128 stands for zero in the data rows.
Here is a table of points, one per row:
[157 183 255 238  91  83  87 114  62 115 105 118 203 141 159 119 105  96
  85  71 109  79  93  95]
[100  97  87  88 168 177 177 252 221 181 170 181 109 104 110 138 105 129
 222 255 176 127  82 126]
[ 92 133 115  84 215 124  83  75  73 109 101 111 165 156 126 122 119  88
  92  76  87 101 154 144]
[116  86  79 149 150  86 106  71  39 100 126 154  66 110  54  97  75  42
 128 111 137 170 133 159]
[117 126 130 139 176 162 154  79  88 108  75  77 186 149 129  93 137  91
  75  42 102 112  94  98]
[148 185 231 227  95 133  79 105  96  96 118  94  90  96  87 104 107  85
  56  42  98 154 155 166]
[ 95  90  69  98  90 140 162 118 156 196 192 145 224 185 235 156 192 123
  92  62 113 127 133 118]
[ 70  70  65  92 166 153 112  85  55 117 152  62 122 181 192 158 143 204
 135 141 108 125  89 127]
[ 94 124  98 144 148 104 125  75  85 106  91  81  63  89  75 133  81  72
  87  46  91 152 200 155]
[116  72  72  53  92 229 224 169 191 156 146 131 146 166 161 173 182 255
 150 189 127  93 124 122]
[110  65  56  59 111 106 156 189 255 181 156 202  69  90 102 107  98  95
 170 230 206 118 116 112]
[237 224 208 165 105 122 114 135  58 106 124 115  85 105  75 114  77  94
  55  58 102 138 178 114]
[ 78 131  68  87 143 186 186 197 186 165 114 107  97 138  96 150 116 179
 157 252 137 125 154 114]
[247 139 255 183 120 130  78  84  76 105 108 109 224 177 180 137 156 159
 108  63  63  95 152 109]
[208 202 255 255 103 130 100  95  78  86 136 131 225 161 187 150 157  76
  80  39  92  96 134 107]
[127 102  96  97 157 196 218 188 224 129 158 125 115 159 174 107 167 246
 181 179 151  96 119 105]
[ 89 150  74 172 163 114 119 123  99  85  86  99 123 137 158 116 186 141
 139 126 165  87  99 153]
[108 127  66 142 175 109 119 115  74 153  84 141 168 151 175 129 173 155
 102  91  80 112 167 128]
[ 97  99 110 126 167 120 113  77  76  84  85 100 146  98 169 143 168 169
 128 115 101 102 140  81]
[ 97 111  73  49  81 122 148 182 255 177 155 131  46 113  96  96 100 107
 200 250 236 167 151 111]
[ 90 128 109 106 191  92  94  99  85 140 124  95 186 121 125 118 121  70
  87  59  82 122 132 119]
[148  85 104 110 134 153 152 167 241 203 169 183 242 185 255 145 184 233
 112 126  70 119 122 124]
[ 90 115 130 137 169 108 102  68  65 147 101  98 131 155 151 128 142 138
 106 130 122 127 124  95]
[104 126  59 111 192 118 119 117 106  77 130 114 119 123 135 126 125 212
 166 144 169 105 138 107]
[109 117  83  70 114 213 234 208 219 155 157 102 134 145 149 180 152 216
 204 226 169  90  96  91]
[157 184 191 158 137 107 106  87  91  94  91 127  88 120  73 108  94  45
  42  28 112 187 130 166]
[ 89 142  76 131 144 136 100  72  47 133 124 123 127 136 141 145 119 147
 129  92 120 151  65 133]
[255 174 230 154  92 108 113  80  65 137 117 129  65  67  99  98  86  88
 129  29 108 154 206 185]
[ 90 106 106 127 148 125 122 115 109 103 126 129 185 181 142 157 156 123
 102  69  81 139 111 147]
[ 54  81  74 105 116 160 177 151 238 207 163 175  62  82  28 126  90 153
 206 251 214 164 108 132]
[112  86  80  70 128 116 147 210 243 171 185 161 132 141 116 111 152 140
 253 231 182 135 152 101]
[129  83 113 130 151 117 104 120  57 111 107 105 209 170 134 120 181  80
  92  61  83 125 104  98]
[134 135 228 175 104 142  96  77  50  90 112  92  86 124  34  87 103  81
  86  76  86 147 155 152]
[119 120  52  88 111 173 131 214 255 179 145 188  97 127 115 129 106 164
 210 252 217 145 160  97]
[255 182 255 201  80 115 107 112  37 107  88 115 228 141 174 178 119 107
  53  57  99  93 111 104]
[153  93 116 138 142 131 122  94  80 115 118 103 194 177 210 173 178 137
  97  54 126 111 103 104]
[ 86 108  65  86 149 148 238 227 180 158 169 128 110 133 157 165 147 210
 200 204 152 117  76 145]
[ 86  67  74  89 142 136 182 197 251 170 185 173  85 140 119 110  80 145
 162 158 197 141 144 137]
[ 83  75 104  84 168  93 131 115  56  81 116 113 115 128 136 147 154 170
 130 146 113 111 117 106]
[ 88 118  83 106 124 138 161 189 255 171 145 181  77 141  78 115 116 163
 235 255 184 107 150 125]
[111 118  73 126 165 115 147  92  43  88  91 124 202 120 206 107 119  99
 126  59  92 128 139 143]
[243 148 203 168 130 110 123  91  44 114 137 105  78 118  51 112 136  93
 150 219 255 146 124 156]
[101  94  85  49  92 148 175 185 234 179 160 171 251 166 187 151 164 173
 112  84  70 112 101  96]
[ 99 136 118 174 149 104 110 118  92  65 115 109 210 121 191 109 105 106
  84  55  89 133  87  96]
[222 191 206 128  84  87 113 123  68  72 142 115  88 110  66 108  82  72
  82  62  77 174 207 178]
[ 79  89  93 111 160 110 109  82  70  94 131 129 113 121 150 161 144 150
 140 184 120  79 140 110]
[147 165 197 182  94  84 114 129  44 132  99 124  81 117 102 128  94  61
  76  96  95 155 144 186]
[107 118  33  94  80 163 140 193 255 186 179 176  93 135 117 135 164 167
 248 247 186 137  89 129]
[125 128  81  79  66 161 141 151 231 147 171 128  99 120  68 144  90  73
 161 210 229 107 110 126]
[ 57 124  80 114 100 109 164 190 255 164 190 195  91  94 102 130 110 114
 184 249 198 128 139 114]
[ 72  94  93  80  69 137 156 187 255 204 203 154  35 118 106 112  99 145
 172 251 185 128 127 141]
[215 206 252 184  76 110  80 123 107 105 110 104  76  94  58 139 113  57
 110  43 103 154 136 177]
[173 174 204 146 126 109  90 101  60 125 129 137  54 114  68  90  72  79
  90  39 114 219 146 151]
[206 231 251 233 131  86  83  75  14 104 122 129 255 137 190 144 187 121
 100  64 113 140 120  93]
[133 177 169 185 103  74  83  78  70  98 111 116  86  68  70 114  94  74
  97  46  76 173 157 161]
[ 82 112  84 135 163 119 112 109  83  69 100  91 149 129 137 152 143 149
 151 153 133  64 104 134]
[255 198 251 128  63 108 122 111 106 143 111  83  58 108  82 122  85  79
  80  59  82 178 156 175]
[ 78 129  80  65  83 142 110 188 243 203 178 204  95 112 110 102 141 179
 197 245 186 138 104  88]
[ 72 142  74  91 137  99 112 119 112 105  99 138 192 136 189 139 174 163
  73  86 146 103 103 137]
[174 162 173 242 118 117 107 129 120  59 122 106  85  94  86 103  73  52
  70  65  71 167 156 186]
[ 96  93 138  86 175 137 114  71 116  70  74 133  95  97 203 120 156 183
 124  85 114 107 122 111]
[100 106  56  81 129 133 157 175 255 148 166 156  91 124  74 101 121  87
 152 251 189 113 138 111]
[203 131 160 107  80 160 106  97  90 132  96 138  86  77  56 108 104  75
  85  51 120 212 123 158]
[221 169 221 142 104 115  75 116  69 115  95  87 110 127  97 110 151 164
 212 217 139 144 103 174]
[ 65 102  97  71 164 134 147 108 102  84 102 114 148 143 192 159 168 175
  92  75 106 115 116  79]
[110  74  85 136 182 112  99  88  76  92 108 134 209 127 176 141 174 149
  68 119  16 112  94 125]
[180 163 255 214  91 106 115  76  63 113  84  78 111  82  86 114  84  46
  78  57  89 116 144 181]
[ 35 124  75 146 147 127 109 102  75 113 111  99 142 138 151 127 102  76
  38  72  99  79  99 111]
[110  92  75  98 123 161 123 178 217 206 140 203  94 141 148 142 131 238
 237 252 167 107 132  93]
Along one direction, these points spread out more than along any other. How many in every 100 of the points above lie lower along it than each point below? Round to a whole number. More than half of the points above lie lower than the first one.
[157 183 255 238  91  83  87 114  62 115 105 118 203 141 159 119 105  96
  85  71 109  79  93  95] 91
[203 131 160 107  80 160 106  97  90 132  96 138  86  77  56 108 104  75
  85  51 120 212 123 158] 72
[ 82 112  84 135 163 119 112 109  83  69 100  91 149 129 137 152 143 149
 151 153 133  64 104 134] 39
[ 70  70  65  92 166 153 112  85  55 117 152  62 122 181 192 158 143 204
 135 141 108 125  89 127] 35
[255 182 255 201  80 115 107 112  37 107  88 115 228 141 174 178 119 107
  53  57  99  93 111 104] 97
[ 86 108  65  86 149 148 238 227 180 158 169 128 110 133 157 165 147 210
 200 204 152 117  76 145] 19
[157 184 191 158 137 107 106  87  91  94  91 127  88 120  73 108  94  45
  42  28 112 187 130 166] 88
[ 97 111  73  49  81 122 148 182 255 177 155 131  46 113  96  96 100 107
 200 250 236 167 151 111] 12
[110  92  75  98 123 161 123 178 217 206 140 203  94 141 148 142 131 238
 237 252 167 107 132  93] 6
[ 90 106 106 127 148 125 122 115 109 103 126 129 185 181 142 157 156 123
 102  69  81 139 111 147] 54
[237 224 208 165 105 122 114 135  58 106 124 115  85 105  75 114  77  94
  55  58 102 138 178 114] 84
[215 206 252 184  76 110  80 123 107 105 110 104  76  94  58 139 113  57
 110  43 103 154 136 177] 86
[ 83  75 104  84 168  93 131 115  56  81 116 113 115 128 136 147 154 170
 130 146 113 111 117 106] 38
[116  72  72  53  92 229 224 169 191 156 146 131 146 166 161 173 182 255
 150 189 127  93 124 122] 23
[ 96  93 138  86 175 137 114  71 116  70  74 133  95  97 203 120 156 183
 124  85 114 107 122 111] 45
[ 72  94  93  80  69 137 156 187 255 204 203 154  35 118 106 112  99 145
 172 251 185 128 127 141] 10
[ 88 118  83 106 124 138 161 189 255 171 145 181  77 141  78 115 116 163
 235 255 184 107 150 125] 9
[ 95  90  69  98  90 140 162 118 156 196 192 145 224 185 235 156 192 123
  92  62 113 127 133 118] 33
[ 65 102  97  71 164 134 147 108 102  84 102 114 148 143 192 159 168 175
  92  75 106 115 116  79] 42
[148 185 231 227  95 133  79 105  96  96 118  94  90  96  87 104 107  85
  56  42  98 154 155 166] 93
[134 135 228 175 104 142  96  77  50  90 112  92  86 124  34  87 103  81
  86  76  86 147 155 152] 80
[ 89 142  76 131 144 136 100  72  47 133 124 123 127 136 141 145 119 147
 129  92 120 151  65 133] 51
[ 90 128 109 106 191  92  94  99  85 140 124  95 186 121 125 118 121  70
  87  59  82 122 132 119] 65
[ 35 124  75 146 147 127 109 102  75 113 111  99 142 138 151 127 102  76
  38  72  99  79  99 111] 61
[147 165 197 182  94  84 114 129  44 132  99 124  81 117 102 128  94  61
  76  96  95 155 144 186] 74
[100 106  56  81 129 133 157 175 255 148 166 156  91 124  74 101 121  87
 152 251 189 113 138 111] 20
[ 72 142  74  91 137  99 112 119 112 105  99 138 192 136 189 139 174 163
  73  86 146 103 103 137] 43
[133 177 169 185 103  74  83  78  70  98 111 116  86  68  70 114  94  74
  97  46  76 173 157 161] 81
[ 86  67  74  89 142 136 182 197 251 170 185 173  85 140 119 110  80 145
 162 158 197 141 144 137] 22
[109 117  83  70 114 213 234 208 219 155 157 102 134 145 149 180 152 216
 204 226 169  90  96  91] 14
[111 118  73 126 165 115 147  92  43  88  91 124 202 120 206 107 119  99
 126  59  92 128 139 143] 62
[125 128  81  79  66 161 141 151 231 147 171 128  99 120  68 144  90  73
 161 210 229 107 110 126] 28
[116  86  79 149 150  86 106  71  39 100 126 154  66 110  54  97  75  42
 128 111 137 170 133 159] 57
[255 198 251 128  63 108 122 111 106 143 111  83  58 108  82 122  85  79
  80  59  82 178 156 175] 78
[221 169 221 142 104 115  75 116  69 115  95  87 110 127  97 110 151 164
 212 217 139 144 103 174] 46
[173 174 204 146 126 109  90 101  60 125 129 137  54 114  68  90  72  79
  90  39 114 219 146 151] 75
[247 139 255 183 120 130  78  84  76 105 108 109 224 177 180 137 156 159
 108  63  63  95 152 109] 90
[ 94 124  98 144 148 104 125  75  85 106  91  81  63  89  75 133  81  72
  87  46  91 152 200 155] 70
[119 120  52  88 111 173 131 214 255 179 145 188  97 127 115 129 106 164
 210 252 217 145 160  97] 1
[ 57 124  80 114 100 109 164 190 255 164 190 195  91  94 102 130 110 114
 184 249 198 128 139 114] 17
[104 126  59 111 192 118 119 117 106  77 130 114 119 123 135 126 125 212
 166 144 169 105 138 107] 32
[ 79  89  93 111 160 110 109  82  70  94 131 129 113 121 150 161 144 150
 140 184 120  79 140 110] 36
[180 163 255 214  91 106 115  76  63 113  84  78 111  82  86 114  84  46
  78  57  89 116 144 181] 94
[ 54  81  74 105 116 160 177 151 238 207 163 175  62  82  28 126  90 153
 206 251 214 164 108 132] 3
[222 191 206 128  84  87 113 123  68  72 142 115  88 110  66 108  82  72
  82  62  77 174 207 178] 83
[ 97  99 110 126 167 120 113  77  76  84  85 100 146  98 169 143 168 169
 128 115 101 102 140  81] 48
[206 231 251 233 131  86  83  75  14 104 122 129 255 137 190 144 187 121
 100  64 113 140 120  93] 99
[153  93 116 138 142 131 122  94  80 115 118 103 194 177 210 173 178 137
  97  54 126 111 103 104] 59
[ 89 150  74 172 163 114 119 123  99  85  86  99 123 137 158 116 186 141
 139 126 165  87  99 153] 41
[ 78 131  68  87 143 186 186 197 186 165 114 107  97 138  96 150 116 179
 157 252 137 125 154 114] 26
[108 127  66 142 175 109 119 115  74 153  84 141 168 151 175 129 173 155
 102  91  80 112 167 128] 49
[208 202 255 255 103 130 100  95  78  86 136 131 225 161 187 150 157  76
  80  39  92  96 134 107] 96
[243 148 203 168 130 110 123  91  44 114 137 105  78 118  51 112 136  93
 150 219 255 146 124 156] 52
[117 126 130 139 176 162 154  79  88 108  75  77 186 149 129  93 137  91
  75  42 102 112  94  98] 71
